The rows of X fall into 4 groups, and each row is roughly a mix of its group's hidden directions; some rows fit no group.
X:
21 1 8 10 -35 -21 29 9 3 -22

-6 -37 1 -5 -27 -38 2 -4 6 4

40 36 -7 9 -14 -5 5 -12 -17 6

34 32 26 9 -11 1 1 -8 1 -24

-10 -9 33 -22 -30 -9 29 10 7 3

-17 21 2 10 -10 43 -6 -29 2 6

33 -10 10 0 -1 -41 14 -15 -17 -6

36 16 30 12 -7 33 -4 4 4 -4

33 -30 -19 7 -21 -18 22 4 -1 -4

14 31 -4 3 13 -39 21 16 2 -13

2 35 28 10 23 21 5 -18 14 -8

-1 28 25 -23 10 18 15 12 31 5

-9 -10 9 -9 -7 23 -29 -29 -2 -33

-35 -6 -14 5 -13 23 -33 5 7 20

16 -19 7 -18 -4 -3 22 -42 -8 -19

4 48 23 -5 2 -5 -25 10 5 6

-34 -1 -9 -24 -9 29 -28 15 1 -5

-25 30 2 -19 10 29 8 18 22 4

-30 -3 14 -1 9 -8 -4 37 20 25

-36 16 16 -7 23 23 13 20 9 12

-8 -2 -4 34 0 -31 -2 -35 17 1

36 19 16 14 5 24 -13 -23 -4 -16

-16 -41 18 -5 -21 -20 16 -1 -11 14

-3 -17 -3 17 -8 9 21 -40 -30 -3

-19 -20 11 12 -23 28 -1 -28 -23 7

-9 -8 -14 -3 4 -52 6 11 -22 -3

9 -5 20 -10 22 36 1 20 -29 -10

-21 0 -32 13 4 24 30 20 6 12

6 12 30 -12 28 4 -6 38 -14 -8

-35 -12 8 -20 20 22 9 29 6 -5

-6 -9 -6 13 -1 -9 -11 40 19 35

0 -32 -26 -8 -2 17 -17 -2 37 3

-4 -19 -30 25 16 -3 0 15 13 -34

8 -18 -24 6 40 -6 11 -27 15 7

-12 -16 -7 33 6 11 -9 35 20 17

-23 -34 12 2 22 -30 -8 0 -12 -16

-29 -18 5 -15 -34 19 2 2 -23 15

12 48 1 16 -16 10 17 -12 -16 -1

-24 -23 8 -33 -5 14 14 -7 14 -28

0 10 16 23 23 -8 18 -23 36 6

12 -2 -14 13 -8 24 29 -38 16 -6

14 21 -20 8 5 -18 -15 15 28 -32

-2 2 3 1 -42 21 17 -29 19 2

31 14 -32 17 11 -18 -12 -13 20 -8

0 -52 -15 -16 18 -1 1 -9 1 8

7 -7 -45 -7 1 2 -26 7 29 -4

31 -3 -38 -10 -1 10 26 11 8 13

7 3 -15 -6 57 11 3 -7 -1 -4

3 40 2 -9 -26 9 25 -6 8 22

12 7 -18 17 -5 -18 -45 -13 -14 13

8 2 -9 39 -17 17 -7 -8 -31 20

1 26 13 -11 11 -13 -13 33 16 31

16 55 16 -7 -7 0 -6 7 5 3

20 34 7 6 3 -10 6 -23 38 -3

13 45 25 3 0 19 15 -14 -8 0

-3 -6 -19 -23 38 -3 17 -13 -17 -25

-6 33 -23 2 -1 6 12 -3 37 22

32 31 20 -21 5 -20 -15 -12 -8 -6

-26 -22 -8 31 -20 0 16 11 2 -28

-8 0 10 -27 -4 18 16 6 8 -46

-9 1 45 10 -4 0 17 -33 13 1

-6 39 1 2 11 17 -18 6 -33 -17

-11 -17 -26 15 24 -21 -15 30 0 -15

31 10 3 20 21 -34 13 -11 19 -5

-13 -6 20 -29 2 -4 -28 -12 -35 8

2 11 31 -16 3 11 3 44 9 -15

-35 -23 -6 25 -1 15 22 -13 -17 10

-36 -4 16 -9 -21 19 3 21 13 26

-5 25 18 7 -32 -8 -3 34 9 19

13 32 14 9 -6 -22 -5 27 3 31

21 -2 37 -6 15 -13 -32 -5 19 5

-30 -21 -4 0 29 11 15 31 14 6

13 -11 24 -2 11 37 -26 -2 -22 13

0 -28 6 -21 20 -13 -6 13 10 39

-18 21 24 -42 -2 -12 -7 3 -15 13

-35 -36 -17 -10 -9 -2 -22 11 10 0

29 -6 -5 3 -27 -24 -14 -15 -27 -17

16 20 0 -6 31 13 -8 -25 -19 29

45 6 -1 9 -24 -22 -2 -9 -9 -18

21 8 -19 41 -6 -17 12 -2 22 15

-19 18 26 20 -13 6 19 -35 1 13

12 -35 -12 11 25 -17 -24 4 -1 -23

-26 -6 27 -12 -5 23 24 -25 -2 19

-2 -34 3 -15 -11 9 -28 -13 -29 17

-31 -28 15 1 -1 38 -18 -5 -1 1

-29 -26 24 16 -3 -11 -2 -10 -33 -5

30 -16 18 0 -33 15 -14 -7 -19 18

-20 -40 -5 -12 18 -4 -19 27 6 -10

23 13 -5 -14 14 11 -25 -40 -17 -2

-11 -7 -6 3 -5 -40 19 35 3 -15

-12 20 -12 3 12 23 31 -4 -13 34

-25 24 19 -6 8 22 14 16 32 -10

27 -1 -1 19 -15 -32 17 -20 11 24

-5 17 30 28 -31 -7 1 -19 -16 -10

33 37 -6 -10 -14 5 0 -15 26 -4

18 -20 -30 -13 10 9 -23 -26 -17 16

-15 -22 2 9 -41 -21 -19 17 -6 -11

6 38 26 -14 -16 7 -14 -1 16 -24

11 19 36 9 2 1 7 32 4 -27

-10 -40 -4 1 -13 30 -20 -12 -7 17

-25 4 15 5 -26 2 -15 34 -7 27

-11 -25 6 -14 21 -15 -10 -15 -8 -41

-41 3 0 9 7 35 -15 -14 0 -16

-35 -20 -12 -4 -2 16 -4 -20 0 35

-14 18 -9 3 34 9 -19 39 4 2

1 -6 -23 34 35 22 5 -10 13 -3

24 17 2 -1 -2 -37 20 31 -8 9

21 11 -13 11 36 8 -21 -4 24 -21

16 -17 27 0 -23 -28 12 -7 -30 -5

7 -22 -19 -4 35 11 -20 29 -4 -14

12 -29 -31 -24 -19 11 -16 -13 0 15

-19 26 23 15 -1 -4 -1 14 -3 41

5 44 11 21 1 -9 22 -13 18 -13

2 41 1 3 -1 41 7 -14 1 9

17 -7 -14 -1 -20 1 -12 -40 -8 -32

27 16 -19 4 22 24 13 14 31 -1

-8 -10 13 2 -33 -33 -21 13 -8 22

-9 -3 26 -17 -19 16 -3 7 -11 43

-19 -22 8 12 20 -6 18 37 -5 22

2 17 26 -24 8 -31 19 15 5 -22

-24 -5 1 -33 14 -7 -16 23 20 -25

17 -24 6 4 0 34 -7 -30 26 -5

10 24 9 10 -22 3 -6 23 16 39

2 -9 15 28 -41 -19 7 -6 -2 -22

18 45 6 -20 -5 23 -13 -3 13 8

20 18 36 19 -30 4 1 -18 -8 2

-25 -51 -4 -6 5 -7 -7 17 3 3

-30 11 40 21 -3 13 -2 -20 -7 -1

-9 -2 19 -40 22 -5 11 19 5 -25

-22 11 -14 12 8 38 9 14 29 10

-12 -23 -12 -14 -29 -26 30 4 16 -1

29 39 26 9 18 -4 9 10 -8 -2

22 0 21 8 -41 -26 4 5 -14 -6

5 -17 -8 27 -30 18 14 -31 -16 3

10 7 3 16 -8 -44 -13 30 4 14

19 -24 -9 19 11 -10 -30 -22 3 -27

22 16 27 -9 -10 15 -7 -9 -18 37

-29 -41 -18 2 18 13 10 -10 -6 -12

4 22 0 2 19 37 7 -20 -10 31

28 47 3 -5 -2 -8 -14 1 -2 -20

9 -27 12 18 14 -15 -19 -28 20 -22

-15 -9 -26 -11 2 17 -19 -34 28 -6

-6 14 6 -19 5 38 -17 -34 5 12

9 40 -11 0 -18 1 -33 -6 21 0

33 22 9 -5 22 22 15 0 28 2

-17 -37 -12 21 -9 -1 34 -6 -12 -4

34 35 -7 -16 6 -14 -16 20 10 -8

-27 24 10 -7 -3 16 -5 31 30 -13

20 23 25 -1 33 3 -16 -7 -27 -8

-8 -14 4 -33 14 -22 -12 10 5 -37

11 43 24 14 13 19 10 -14 12 2

-37 9 -8 -2 22 -11 -6 -25 3 -31

11 -13 30 -2 -30 5 4 -21 -34 -6

34 10 21 -3 -38 -5 -17 -5 14 -2

40 9 -1 0 -3 -26 5 26 -4 -26

-39 -9 -29 0 6 4 -17 7 28 9

-2 -36 -21 12 39 -13 6 -9 -1 2

-21 1 20 -32 -14 36 5 -15 -7 4

15 17 16 -20 18 27 28 -25 -11 0

Here is one row of each group, with its name. Which group are the others in?
7 18 8 37 -17 -5 -17 -23 -27 5 -> (107)
-12 -24 14 7 -20 13 -18 -29 -24 22 -> (132)
32 19 -21 13 0 -15 -2 -31 23 0 -> (57)
36 -5 -28 1 -1 -34 -5 3 19 -6 -> (99)

16 -4 21 -14 8 -2 -6 30 -29 30 -> (132)
-28 -25 -30 14 -11 -17 -11 4 -24 8 -> (99)
7 -22 -14 17 14 -45 -3 18 10 -9 -> (57)
-7 -13 -10 6 -15 20 4 -43 5 30 -> (57)
14 10 8 24 -4 -37 24 26 -10 5 -> (132)
19 -34 -9 -15 -4 2 -35 4 24 -7 -> (107)
-25 -20 -27 3 -33 10 2 -5 -14 23 -> (99)
-24 20 37 8 7 16 9 -7 -29 -2 -> (99)
15 -24 9 -35 4 18 -7 -30 6 18 -> (107)
-13 -32 -30 -1 26 21 -5 -13 -8 15 -> (107)
33 37 1 -4 6 -24 -10 -13 10 13 -> (57)
2 2 16 -8 -26 -38 9 21 26 -5 -> (57)
-16 -11 -21 9 -1 30 -17 18 22 28 -> (107)
0 14 19 19 -34 5 32 -19 -15 -1 -> (107)
